Each path below is one point turned by a fixed rotation once a step. After each direction that follows a path, write how fast that rotation turns it, in degrees per step (0 if it stays still).
Each turn is a multiple of 5 degrees from 10 to 175, or 0.
Each row of a path follows its step; steps can be skipped.
path 1
step 0:   6  40  13 -16 -11  21  -7 -14  20 -12 -13  19   6  -5   3  12  12  13 -31 -13 -43 -10  -8  14  11 -22  24  -4   3  -1   2   4  14 -30  12  -1  -5 -15   8  13   5   0  -3 -21 -26 -35  20   6  -6   7 -22
step 1:   2 -11 -11  34 -27  -4  14  -6  -9   4 -22   3  20  -3  22  20   5  28 -18 -14   1   0 -11   6 -12 -15   3  22  15  11 -21  21  -5 -35 -15 -12  16 -32  -3  16  -8 -11   7 -24  -4 -21   6  14  -9  32 -17
step 5: -22  30   1 -13   4  -1   0  -3   7  11  15 -32 -10 -17  -1  10  23   4   3   8   2   1  -3  14 -14 -17  -7 -42 -27 -12  19 -25   8  -3   1 -11  -6 -14  15  -7  34  -5  16 -23  -6   0  32  -4  21  33 -17
step 7:   5  17  25 -10  -1 -12  25  -4  -2  -2 -10 -10  23  18 -10 -18  10  -4  -1  -3  -1 -10  -6  14 -27 -21   9 -19 -26 -10  11  -9  -8  -1 -30   3  16 -19  14  13  -2  13  -9 -37  36 -17  -6 -13  13  44  22
step 8:   3 -10   8 -15   6   7  22   4 -14   6  -1   4   7  19   7 -14  -2  21  -7  22 -14 -10 -11  12 -13 -22 -12 -10  10   8  12 -21  38   9 -39   5  44   3  31  24  26  16  -2  -3   3   0  35  15   0   7  -3
step 9:  23  -5  26  -5   5 -41 -13 -27  -9 -17   3  11   4 -12  -6 -20  13   9 -20  14  -8   5 -16  18 -16   4   3  19  10  24   2 -29  11   5 -28  -5  18 -24  -6   1   2  38   9   9   8 -30   6   1 -13  14  27
step 10:  16 -21  29 -24   8 -23  15   7 -27 -12  17 -11  12 -13   8  12  15   3 -18 -18  27  -9  -8  -9 -11   3 -13 -26  -4  31   1 -28   0  -4 -40  -3   3   6  12 -11  29   3 -16  -1 -14 -20   3  25   7  13  -8
step 11:  32  -8   1  -4  21  -9 -23  -6  17 -24  -6  -2 -15 -18  15 -25  25  13 -17   2   5  -4 -24  -8   3   2 -35 -43  16  11  13   3  39 -13 -19   8 -12  -6  -8   7  24  -1  16  11 -17 -14   0   4  -4   6  15
step 12:  12  -9  10  26   6   9  -8 -17  18 -40  10  13  17 -39   7  -1   8   0  -4 -13  21  -2   0   0 -14   6  23 -41  -9   5   2  -5 -12  -3  -9   5 -17  12  -1  19  25  11  -5  -8  15 -25  -6  12 -30  39   5
step 13:  -9  -4   4   6 -16  24 -14   4 -16  -1 -21  23  12   5 -27 -22  -1  14  -8 -21  24   9 -14 -17  18 -15 -20 -48   6  11   1   7   8  -8 -13  26 -12  -4   5  34  24  16 -18  -4  -3 -18  11  -6   3  26 -19
step 15: -26 -21   0   2 -14   9   0   7 -17 -32  13  34   0 -13 -19  23  21 -24 -23 -11   1   3   5  -2  14 -17   3 -14  13  -2 -12   5 -21   2 -17   3  26 -18  15   2  13  25 -35  -6   1 -30  19 -14   5  -7  18
Directions:
  4   0  -6   4  -6   5  -6  -1  -6   0  -2  -1  -2   9   0   4  -4  -8   7   3  -8  -3  -6   1   1   1   0 -11  -3  16  -7  -2  -4   2   3   7   9   0  -2  -3   6  -1   3  -6  -7  -2   2   6   5  -3  -1
145
  7  -1   8  -2   0  -6  -4   2   1   5   1   2   9   1   4  -3   3   4  -5  -1 -10  -3  -4 -12  -3  12   1   3  10   2  -4   2   1 -10   2  -1  -4  13  -3   4   3  -1   1  -4  -5  -5   1   8  -2   5   0
35
  1  -7   5   1  -2  -2   3  -5  -8  10   5  -5   2  -2 -10  -3 -12  -7  -7   2   4   1  -2   0   1   6   0   4   7   2   1   8  -2   3   2  -1   8  -2  11   1  -2   3   4   5   3  -8  11  -3   1  -6   5
60
  6  -3  -6  -3   7   0  -6  -2  -2  -5 -12  -5  -3  -5  -1   4   1   1   5   8   0  -5   2   2  -4  -2 -11   9  -1   8  -8  12   5   1   6  -5  -5   1  -2   4  -3   7  -2   1  10   0   5   3   1   5  -1
140
 -9   5   3   6   5   5  -9   7  -3  -2   2   6   0   6   2   0   4  -7  -9   7  -3  -2   3   1  -5   6  -6   4  -7 -10   1  -2  -2   1   5   9   7   4   2   9  -4   2  -2  -4   5  -4   2  -4  10   4  -5
45
  4  -3   0   2   4   9   6   1   3 -12   2   2   5   4  -3 -10  -1   1   3  -2  -4  -7  -1   7  -1  -1  -3  -8   2  -4   6   2   4   0  11  -5   9   9   1  -3  -3  -7  -6  -3   7  -1   1  -1  -9  -3   8
85
path 2
step 0:  14  10   5  -8  13  18   4 -37 -12 -17 -36 -17 -13   1  14 -14 -16   0  10 -16  44   7 -16 -16  -1 -10  14   0  21 -26 -21   8 -16  20  -5  19 -34 -23  21   1  50   1  17  -2 -13   5  33  -6  -9  -7  14
step 1:  -9  23  -9 -12   3  25 -23 -11  29  -2  -7  17   2  -2   0   0   6  35 -12 -27  43  24 -21 -33  22  -8 -26   9 -32 -21 -10  18  -7 -16  10 -22  -7  17   4  -1  28  18 -18 -19  19  10  16 -12 -18 -10 -21
step 2:  -6  11 -11  14 -20  -7  39  14  16   8  33  37   2 -26   8  16   4  24   4   5  11  14  11 -20  21   7 -20  16   8  12 -37   3 -15   8 -23 -37   1  25   5  20   8  25  21  21  11  -7  16 -28  16  15 -20
step 4:   1  13 -35  36   4  19   9   8   5  20   5  -8 -15  33   8  -7  38 -26 -45  -7  19   8  21   4  -7   5   6  25  -1 -10  26 -29  11  -4 -18 -14 -14 -10   0 -17 -14 -22 -20   8 -32  13  -9  14  -3  34  -9
step 7:  28  -2 -16  -2  -6 -36 -12 -18 -29 -20  -1  12  10  25  -9  -3 -16 -45   1  12  -9 -12  14  30 -14   2 -23  13  -4  13  25  19   4  -6  11 -14  -3  13  31  -4   1  -5  25  24   2 -28  -8 -11  26 -30 -32
step 9:  -1 -33  15  -7  -3 -13 -15 -12  25 -12 -27 -10  -2 -22 -13  -1  31 -27  17   7  13  22   0   9   5 -28  22  -1 -13  -7  -1 -17 -21   0 -39  12 -31  -5  -6 -44   9  -2  17 -19  23  20   3 -37 -22  -9  12
step 10:  23   6  25  -3   2   6  -9  -8 -19  13 -25  -3 -21  -3  20   9  12  11  36 -29  25  28 -24  -8 -19 -18 -43 -30   0 -10 -25  14 -40  13   4   2 -19   6  -1 -26  -5  11  25 -14  10  15  11 -11  32  -4   5
step 12:   6   4   6  39 -12  -8  42  -4  23  -5  57 -10  17  -2   4 -12 -12 -18   1  10  -1   9  10 -47  26  31   4   6 -10  18  -1  -4 -18  26  14  -2  15   3  13 -30  -2  10 -10  15   6  16  34 -12   3   6  -1
step 13: -12  25   0  37   8   6  40  -3   3  34 -21 -18   7 -17   4   9  -1   4   9  -1 -10   5  12 -29   4   5 -16  28 -30  27  21 -38   1  16  18  -6   7 -10 -24   6  14 -39   6 -20 -17   2  14  24  -6   5  26
step 14: -30  21 -11  23 -25  21  -9 -13  22 -11  -6  -9  -9 -21  -3   4  47  11  -4   7 -14 -13   8  -4 -18   1 -27  20  -4  -6  36 -23  14   0 -10  11   4  23 -16   1 -45 -25 -17 -21   2  -6 -21  18  21  28 -22
step 15:   6  15   7  40 -13 -20 -17  20  -2 -14   8 -24   2  -6  23  10  -3  20  22   8 -30 -31   7  29 -26  49  -1  -7  34 -30   6  -3   4  10 -12   3 -24   3   7  30 -33   7 -11   1 -14 -17  -4  -1  15   8  11
Directions:
 -4  -5  -1  -5   1   1 -11  -3   7 -15   2   6  -4  -2   1   3  -2   0  -5  -5   0   0  -4  -3  -3  -1   7   3  -9   1   3  -8   3  -3  -2  -1  10   4  -5  -9   1  -5 -12  -5  -3   3  -4  -2  -7   3  -6
140
  6   0  -4   3   1   4  -4  -3  -4  -2   1   3 -13  -7   3  -7   4   9   2   2  10  -9  -5   8  -2   8  -1  -5   0  -3  -4  -2   1  -3  13   5  -8  -7   2  -9  -2   7  -4   2   0   2  -3  -2  -2   3   5
70
  3  -7  -5   0   2  -9   5   7  -4   1  -2  -7   1   5  -1  -5   3  10   4 -11  -4   2 -12  -4   3  -1   5   4  -9  -2   3   0   5   1   7  -2  -4  -4  -5  12   2  -1  -4  -6   0   6  -8  -3   2  -5   0
145
  0  -9   2   1   6   5  13  -8   2   1  -5  -4  -2   4  -9  -5   0  -6   4   2  -6   4  -2   7   0   0  -3  10  -3  -2  -5   1   1   3   0  -5   7  -6   1  -5   3  -4 -10  11   0  -5  -2   0  -5   7   6
80
  5  -2   5  -2   0  -1  -6   3 -10  -2  -3   4   6  -3 -11   4  -8  -6  -2   3  -2   2   2   5  -4  -7   5   0  -9  -9   1  -6  -6  -1   0   4  -2  -8  10   4 -11   7   1   4  -2   1 -11   3  -1  -1  -4
35
path 3
step 1: -34  20   4  -4  -5  -6  14 -18   9   5  -2   1  27 -12  34  -6 -17  15 -11  -2  -7 -13   9  -3  -1   3   8  -2  14  43  11  -6  11 -16  12   8   7 -14  -1   9 -16 -18  37  -3  24  21 -35 -11  15 -24  -4
step 5:  14  37  -3  29  -8   3   6   6 -19   9   7 -16  17  12  -1  20  -8   1 -33   7 -15 -16 -19  -8 -11  13  20   0 -21  33 -37  -3  -4  14 -10  -4   0 -35   7 -18  -1 -15  -2 -29 -18  -6   1  -1   9   2 -21
step 6:   8  19  15  18  -7  -6   2   7 -23   6  -5 -14   6  -6  11  11 -18   2  -7  -4  -2 -42  -3  15  -1  22  -4 -15  10  31 -24  -3  11  23   5   3 -34   3 -29 -45   2 -20  20 -14  29  -1 -13   1   3  -5  -6
step 7:   3   8  -6   5  -9  14   6  -7  -5  -6  -3 -32  12  -9  -5  -5   6  10 -13 -17  -3 -31  21 -34  18   2  21 -22  20  18 -36  14  -4 -10   0  17  -9  20  -6 -34   6 -24  38  -2  -9   0  12   2 -14 -12 -20
step 9: -37  -6 -11  19 -16 -11  13 -18   7  -5  30 -27  -2 -12 -15  24   5  22  -6  -9   8 -19  -4 -19 -23  16  15  -7 -12 -24 -12   5  20  10   2 -13  -1  25  -5   4  -7 -14  25  -5 -27   7 -21  21   8 -27  18
step 10:   8  -1  -5  13 -16  -5  12  12  20  -6  21 -31  -5  10   4  24 -12   7 -19 -24  23  -7 -34  -1 -13  11  -3   2  14 -17 -30  17  30  31 -24  12  -1 -16   1  24   1 -13  16 -10 -36 -12   0  -2  -1   8  18
step 11: -15 -17  -1  21 -13  -1   0  16 -13   1   6 -18  -8  -9  -1  37 -24   4  19 -10 -21 -25 -16  23  18   0 -22  14   9  16 -24  18   8  27 -21 -27  15   3 -25  11  -4  -9  23 -10 -27 -11 -14 -11 -13   2   5
step 12:   2 -13   6   3  -4  -1 -11   1   4  -9  12 -31 -12 -21 -12  14 -11   4 -27   9   9 -16  13   5  29   0  -7  -9  45  25 -26  11 -11  27  11 -21  20  -3   5   9  27 -28  13   9  -2  -3 -14 -22 -19  19  20
step 13: -29 -17  -9 -14   0  25  11  -1   7   3   3  -8  10 -16  18  16 -18  26 -14  -1  10 -27   4 -13  31  17 -15  17   4  38 -10 -14 -18   8  11  -7  14  -8  33  16  19 -24   8  -4  -3 -25  -5 -23   7 -22 -10
step 14: -25  -5   6 -17  -1 -14  25  11   4 -10  20   1  -7   1   4  12 -29  15 -15  -8  18 -45   6 -36  -4  19 -13   2   1   1  17  -8 -27   6  12  -8  -2   9 -11  21  17 -25  14  11  21  18  -9 -20  18  -8  23
step 15:   9 -19   9  -8   3  -9  18  -4  -3 -10   6 -17  10   3  20  12 -29  29 -25 -17   8 -15   4 -31 -10  -6   3  14   7 -26  12  12 -23  -9 -19  27   7  -8  -5  36  10 -14  13   2 -20  12 -29 -19  -2 -17 -32
Directions:
  0  12  -1   2  -2  -4  -9   3  -4 -13  -4   1   3   4   2  -4  -5   2  -1   0  -1   3   4  -2  -1   0 -15   1   5  -1   4   8   1  -1 -10   1  -6   4 -13   3   4  -3   3   3  -3  -6   8  -2  -4  -5  -5
85
  1   3 -10   3  -4  -4   3   0  -1  -1 -16  -3   1   3   5   2   0  -6  -5   2   0 -14  -1  -2   5  -7   0   0   4   4   0   3  -8  -2   3   2  -2   6   8   1  -3  -2  -9   3  11  -5  -2   4  -6  -7   7
55
 0  3 -3 -8  5 14  4 -6  8 -5 -2 -4  3 -3 -1 -2 -3  0 -8 -8  6  6 -5  1  1 -7  8 -1  8  7  2 -3  3  1 -6 10 -2  1  7  4 -5 -1  2  1 -6 -8  7  4 -3  1 -6
130
  0   0 -10 -11   2  -5   2   3   7   2   5   3   1  -6   4 -10 -14  -2  -2   2   4  -1  -5   8  -5   2  -4  -1  -2  -1  -2   1  -7  -2   6  -5  16  -1  -3   7   0  -1   0   0   2   3  -2  -3 -10  -3  -6
25
 -2  -3   1  -5  -4  -5  -2   4  -5   5  -1   8   2  -6  -3   3   4  -4  -7  -2   2   5  10   2   2 -11   2   2   7  -6  -2  -2   1   1   5  -6   6  -3  -3   2   5 -11  -1 -10   0  -8   5  12   8  -5  -3
85
-3 -3 -1  3 -3 -6 -7 -6 -1  6 -1  0 -4  0 -4  8 -1  1  8  1  7  3 -3 -8  7  2 -4 -2 10  5 14 -8 -5  0 -7  4 10 -4  1 13  0 -2  2 -3  2  0 -1 -6  1  2  2
25
 -2  -2  -2  -8 -10  -1   8  -1   2  -4  -2   6   1  -6   3  -7   3   8   4  -1   8  -3  12  -6   1   9  10   6  -4   0   4   2   1  -1  -7   1  -1   4   4   3  10   5   5   1   6   6   5   4   0  -4   2
60
